In the rows, zero is written as 128.
Each named turn below is shown by a few rows before and after it. Which turns, in which order, take the first row of each later pair to the second? The first pair is answered.
turn Budil:
[ 73 113 194 140 133 134 101 142 167  73 193 131  91 160 166 145  93 152
 145 105 126 137 182 126 174 110 150 167] |-> [125 105 147 102 100 144  61 121 196 100 146  80 148 118 131  97  63 166
 139 143 115 111 164 131 139 101 173 192]
[143 113 107  85 129 166  96 151 139 182 113 116 150  85 105  83 129 118
 115 126 121 155  92 140  74 103 138 120] |-> [143 129 109 104 161 148 132 143 108 191 100 146 121 108 111 104 155  93
  96 115 128 179  84 119  88 110 126  95]
[118 111 146 111 134 118 138 148 126 120 132 110 119 138 123 134 123 142
 155 133 140 120 128 145 122 137 134 132] |-> [132 111 137 104 130 119 132 138 130 131 118 103 129 127 118 125 122 144
 153 143 140 117 125 142 119 131 139 138]
turn Bado:
[ 80 135 157 163 160  93 148 150 116 150 144 143  78 125 160 166 148 125
 140 131 126 125 140 149 129 158 130  99] |-> [104 139 140 163 162  74 165 140 106 160 111 141  91 123 157 163 152 117
 132 144 131 121 126 131 123 166 126 101]
[102 135 141 126 126 153 107 152 122 129 150 138 126 122 110 129 130 130
 113 117 109 130 125 150 124 115 116 121] |-> [114 146 121 133 122 153 138 142 125 142 138 135 129 116 119 137 140 124
 125 112 115 131 133 148 105 125 126  94]
[118  96  94 145  99 144 121 132 187 119 128 124 132 118 101 110 105 153
 156  89 114 145 144 119 102 126 173 129] |-> [146 100  74 143 109 124 132 120 177 130  94 121 141 112  94 109 106 141
 146 112 119 142 127  99 100 132 173 129]
[120 127 118 133 102 110 152 116 117 118 129 141 129 132 160 137 142 121
 142 142 131 110 139 117 131 131 131 110] |-> [130 127 123 126 108 102 142 113 110 119 119 144 134 133 156 131 140 115
 137 153 134 112 126 109 142 130 127 126]
turn seg:
[104 130 131 111  99 145 134 188 100 159 155 137 115  87 120 120 151 117
 148 133 122 108 137 151 113 133 111  92] |-> [105 138 132 117 108 147 139 184  96 167 151 138 109  93 119 124 156 108
 140 124 119 119 134 150 111 131 116  85]
[123 133 143 170 149  87 155  92 133  80 145 132 105 154 148 152 103 130
 146 110 138 136 141  96 142 133 150 150] |-> [123 130 144 168 146  87 152  95 136  78 146 129 107 151 148 152 103 132
 154 113 140 135 142  99 141 132 148 156]
[166 125 117 119 116 166 101 113 165 130 127  99 152 126 109 118 126 145
 104 133 120 123 125 135 110 119 156 124] |-> [174 136 103 127 129 158 114 105 155 140 112 108 144 138 104 121 138 132
  90 132 123 135 115 126 110 121 150 110]
turn masi:
[118 148 102 125 140 145 156 117  98 129 119 149 118 117 114 144 131 108
 103 105 124 155 129 139  98 115  99  81] |-> [134 135 109 118 145 127 102  72 126 107 103 133 129 137 101 125  90 115
  95 123 123 164 117 115 127 104 117 145]
[147 150 132  99 112 143 103 139  85 152 119 125  99 131 110 122 143 110
 120 115 117 126 143 142 134 112 102 144] |-> [158 153 121 102 113 146 100 131  94 154 113 122 101 132 105 121 139 111
 118 115 116 131 142 139 129 108 114 145]
[141 104  77  99 139 143 146 148 116 118 120 110 152  72 108 134 106 142
 107 166 120  92 133 143  90 109 118 117] |-> [142  91  89  92 143 134 125 141 124 101 124 111 154  81 105 129  86 146
 107 178 122  92 128 135 110 104 116 145]
Now pairs of rows:
Between the rows of a pair lie two turns.
[143 149  81 129 116 158 149 125 123 168 119 118 149 120 121 127 137 133
 118 106 108 130 137 144  73 128 144  99] |-> [134 121 123  94 139 146  71 137 106 151 123 129 152 131 108 103 115 123
  89 140 110 137 101 135 125 115 114 165]
Bado then Bado
[140 119 151 123  99 130 138 128 162 118 156  92 138 131 144 130 112 150
 154 130 116 116 148 126 111 144 152 133] |-> [152 124 138 128 101 114 168 130 151 127 135  94 141 122 149 134 125 137
 157 139 123 114 142 113 103 156 146 117]
masi then Bado
[132 114 123 168  79 102 156 109 142 134 114  83 110 104 147 157 115 120
 173 138 143 122 117 106  94 166 163 145] |-> [116 103 146 152  91  98 154 150  97 139 119 109 105  91 151 160 134 108
 165 156 155 118  93 104 111 170 123 143]
Bado then masi
[122 125 117 114 113 148 142 172 106 139 145 136 127  88 138 145 153 140
 142 142 158 102 130 154 118 107 112 126] |-> [139 127 106 109 113 138 136 163 105 144 125 130 138  80 132 135 147 135
 134 154 159 103 115 146 115 104 109 136]
Budil then Bado
[152 111 112 134 154 123  96  64 169 115 111 122 134 132 125 133  62 138
 143 137  99 114 128 102 129 124 189 181] |-> [ 89 107 142 142 142 131 185 161 103 120 166 167 103  94 166 175 131 128
 177 117 117  87 141 134 117 155 137 106]
masi then Bado
[144 117 132 122 143 129 125 126 161 117 150 132 126 157 124 110  76 135
 129 152 108 179 118 121 153 120  81 180] |-> [167 141  87 135 139 148 165 107 171 151 128 118 129 149 120 111  93 134
 121 129  97 189 130 130 109 116 105 129]
masi then masi
[127 131 123 115 122 144 155 166 138 133 167 119 122 124 112 136 125 130
 139 111 113 116 131 139 110 166 157 121] |-> [157 131 102 103 127 126 147 156 132 143 129 110 137 120  99 124 120 120
 124 132 116 115 105 123 110 170 153 134]
Budil then Bado
[122 142 153 149 138 140 179  87 113 124 127 164 117 152 146 147 160 143
 140 123 133 169 126 122  93 104 123  91] |-> [126 121 166 146 142 130 132  60 144  92 130 149 121 174 143 133 123 157
 147 130 131 174 129 112 116  96 133 141]
masi then Budil
[101 130 148 140 125 129 142 137 140 109 147 127 130 143 149 146 121 120
 147 115 131 129 143 124 130 139 124 129] |-> [126 130 123 134 110 128 144 126 152 120 118 106 155 123 139 137 110 127
 150 128 125 116 138 122 105 142 133 131]
Budil then Bado
[111 119 150 129  83 143 115 130 130  98 119 124  92 139 102  99 128 142
 133 126 134 129 145 154 139 115 122 136] |-> [136 135 115 138  83 136 158 123 125 123  90 121  98 128  96 105 145 127
 129 127 135 131 141 146 112 123 127 106]
masi then Bado
[137 126 111 107 135 116 146 146  88 141 100 145 140 112 119 130 150 112
 110 153 147 121  97 120 114 135  99 116] |-> [111 102 137 102 101 138 126 168 119 115 143 127 149  95 126 121 129 138
 147 143 144  96 124 150 110 133 110 132]
seg then Bado
[133 137  90 111  97 131 164  97 149 171 107 109 153  91 122 120 138 144
 174 135 111  96 151 165 103 143 160  97] |-> [156 124 102 100 129  77 124  77 135 152  72 121 157 121 108 107 115 125
 145 173 122 106 107 117 155 138 141 160]
masi then Budil
[127 178 112 142 170 160 154 133  81 174 130 178  80 132 121 140 186  83
  77 113 124 154 117 127 127 129 102  69] |-> [134 156 141 134 173 162  45  80 153 128 149 148  90 177 103 111 117 114
  71 112 107 168 127 121 168  98 135 154]
masi then Bado
[114 119 142 123  99 144 135 132 101 139 126 148 114 165 112  94 139 137
 115 126 125 137 129  92 161 102 108 136] |-> [123 129 125 137  90 158 146 109 128 143 125 136 113 171 108  96 134 141
 122 107 118 143 146  99 140 101 132 120]
Bado then masi
[123 114 169 141 120 120 130 141 145 107 142 125 116 137 155 138 102 139
 139 102 114 144 142 138 141 133 150 121] |-> [119 109 166 126 102 128 126 166 135 114 142 122 128 108 153 131 108 138
 145 114 110 127 133 150 129 134 143 118]
Budil then masi
[109 131 136 132 118 151 115 126 152 123 143 110 110 132 126 115 109 140
 135 105 114 134 139 139 127 120 150 129] |-> [148 139 103 126 129 119 135 107 139 143  95 105 125 128 117 111 113 126
 122 129 124 133 116 109 123 132 146 126]
Bado then Bado
[ 87 101 160 127 116 117 160 175  99 101 172 147 121 100 154 140 139 127
 155 138 139 105 136 147 131 148 108 114] |-> [107 102 132 124  98 117 175 167 113 112 154 127 138  76 147 131 134 134
 169 148 139  92 141 146 108 155 124 106]
Bado then Budil
[163 121 102 119 153 114 112 119 118 150  86 106 144 120 103 110 124 115
 102 145 138 142  82 114 111 123 128 144] |-> [109 123 135 117 140 165 118 173  98 155 147 126 118 105 118 118 156 119
 107 112 131 137 102 158 102 118 106 103]
Bado then masi
[160 116 128 117 142 151  91 118 133 144 112 124 132 140  86 105 103  96
  88 158 134 144 102 112 148 111 121 163] |-> [148 118 130 121 129 182  77 118 147 147 133 114 127 140  86 100 101 112
  90 144 120 140 121 140 133 102 132 150]
Bado then Budil
[155 127 112 139 134 123 120 129 166 124 146  98 133 140  80  81 102 119
 123 109 135 103 128 119 153 130 133 140] |-> [138 118 128 124 124 133 129 166 138 127 160 106 136 114  85  83 113 121
 135 120 139  87 124 131 150 138 108 133]
masi then Budil
[134 102 143 150 162  59 130 125  83  84 100 145 114 158 145 158 160 113
 167 191 151 150 112  59 202 161  96 143] |-> [ 78 104 165 177 128 120 151 147 120  74 173 141  85 158 168 182 166 145
 208 129 132 149 179 114 173 157 124  92]
Bado then Bado
[165 124  92  99 120  97 141 139  98 155  83 108 164  81 114 126 125 105
 109 157 139 105  86 112 115 144 113 140] |-> [ 94 118 161 130 136  99 165 173  80 112 159 155 104 119 153 161 144 106
 127 119 149 119 118 119 156 150  89 122]
Budil then Budil
[126 130 142 116 131 135 115 148 102 149 135 146 121 139 139 141 153 125
 108 115 115 120 107 132 127 126 124 120] |-> [143 140 121 121 118 146 111 122 130 156 128 128 132 138 129 131 141 134
 112 106 104 126 120 137 106 121 152 116]
Budil then masi
[ 99 130 138 129 105 188 108 147 134 144 165 125 121 128 122 108 133 143
 132 108  95 124 156 169 104 109 128 115] |-> [149 141  96 125 123 167  99  99 146 164 108 108 141 143 100  96 121 137
 107 125  90 138 137 141  99 102 151 127]
masi then Budil
[122 102 134  88 119 133 109 156 108 129 123 125 154  85 111 111 118 126
 128 163 135  99 104 136 138 123 103 147] |-> [130 125 101 109 103 170 130 132 144 147 128 104 150  88 112 114 123 139
 135 125 118 107 139 159  97 119 143 107]
Bado then masi
[142 146  95 158 128 130 159  97 148 152 105 127 105 138 111 132 126 129
 126 113 112 142 121 127 114 139 161  89] |-> [ 95 129 142 149 131 128 166 157 105 132 144 155  89 124 129 144 144 125
 138 117 127 127 114 137 138 150 117  89]
masi then masi
[146 143 129  99 103 155  95 106 140 141 138 118 140 119 122  92 122 125
 128 127 109 140 130 141 118 113 133 140] |-> [125 142 133 110  98 164 133 133 127 141 160 131 132 108 140 107 140 126
 150 117 116 130 142 152 111 128 125 111]
masi then Bado
[109 121 160 120 116 165 138 164 154 133 175 135 143 114 130 111 131 135
 139 141 105 121 142 165 114 123 109 106] |-> [161 119 131 120 126 122 122 108 184 124 123 110 165 135 113  96  93 134
 135 166 109 124 132 126 124 120 130 156]
Bado then masi
[132 134 133 151 129 128 168 145 121 124 125 133 140 124 169 145 115 139
 153 128 148 126 134 126 106 136 123 114] |-> [136 122 151 133 142 117 128 152 110 117 119 138 145 132 155 132 103 135
 132 153 148 131 109 113 131 132 102 149]
Bado then Bado
[156 126 154 102 166 108  86 160  78 132  94 162 177 126 146 128 134 119
 100 151 107 121  77  97 185 118 128 170] |-> [155 166 119 132 161 141 163 166  67 172  95 167 159 113 153 152 175 109
 104 110 103 132 104 121 130 122 143  83]
Budil then masi
[124 161 115 148 153 147 106 118 136 159 127 156 118 106 125 130 121  89
  89 122 102 142 106 106  83 123 101 124] |-> [101 153 140 147 155 154  90 131 139 146 154 161 107 115 131 133 117 102
  94 115 100 142 110 114  97 122  95 130]
Bado then Budil
[ 92 112 126 124 122 107 127 105 131  90 121 123 138 137 150 140 119 135
 147 125 146 123 128 111 142 135 128 149] |-> [101 109 111 122 108 112 123  98 148  94 113 110 151 125 143 134 116 143
 151 130 141 117 134 115 126 134 137 146]
Bado then Budil
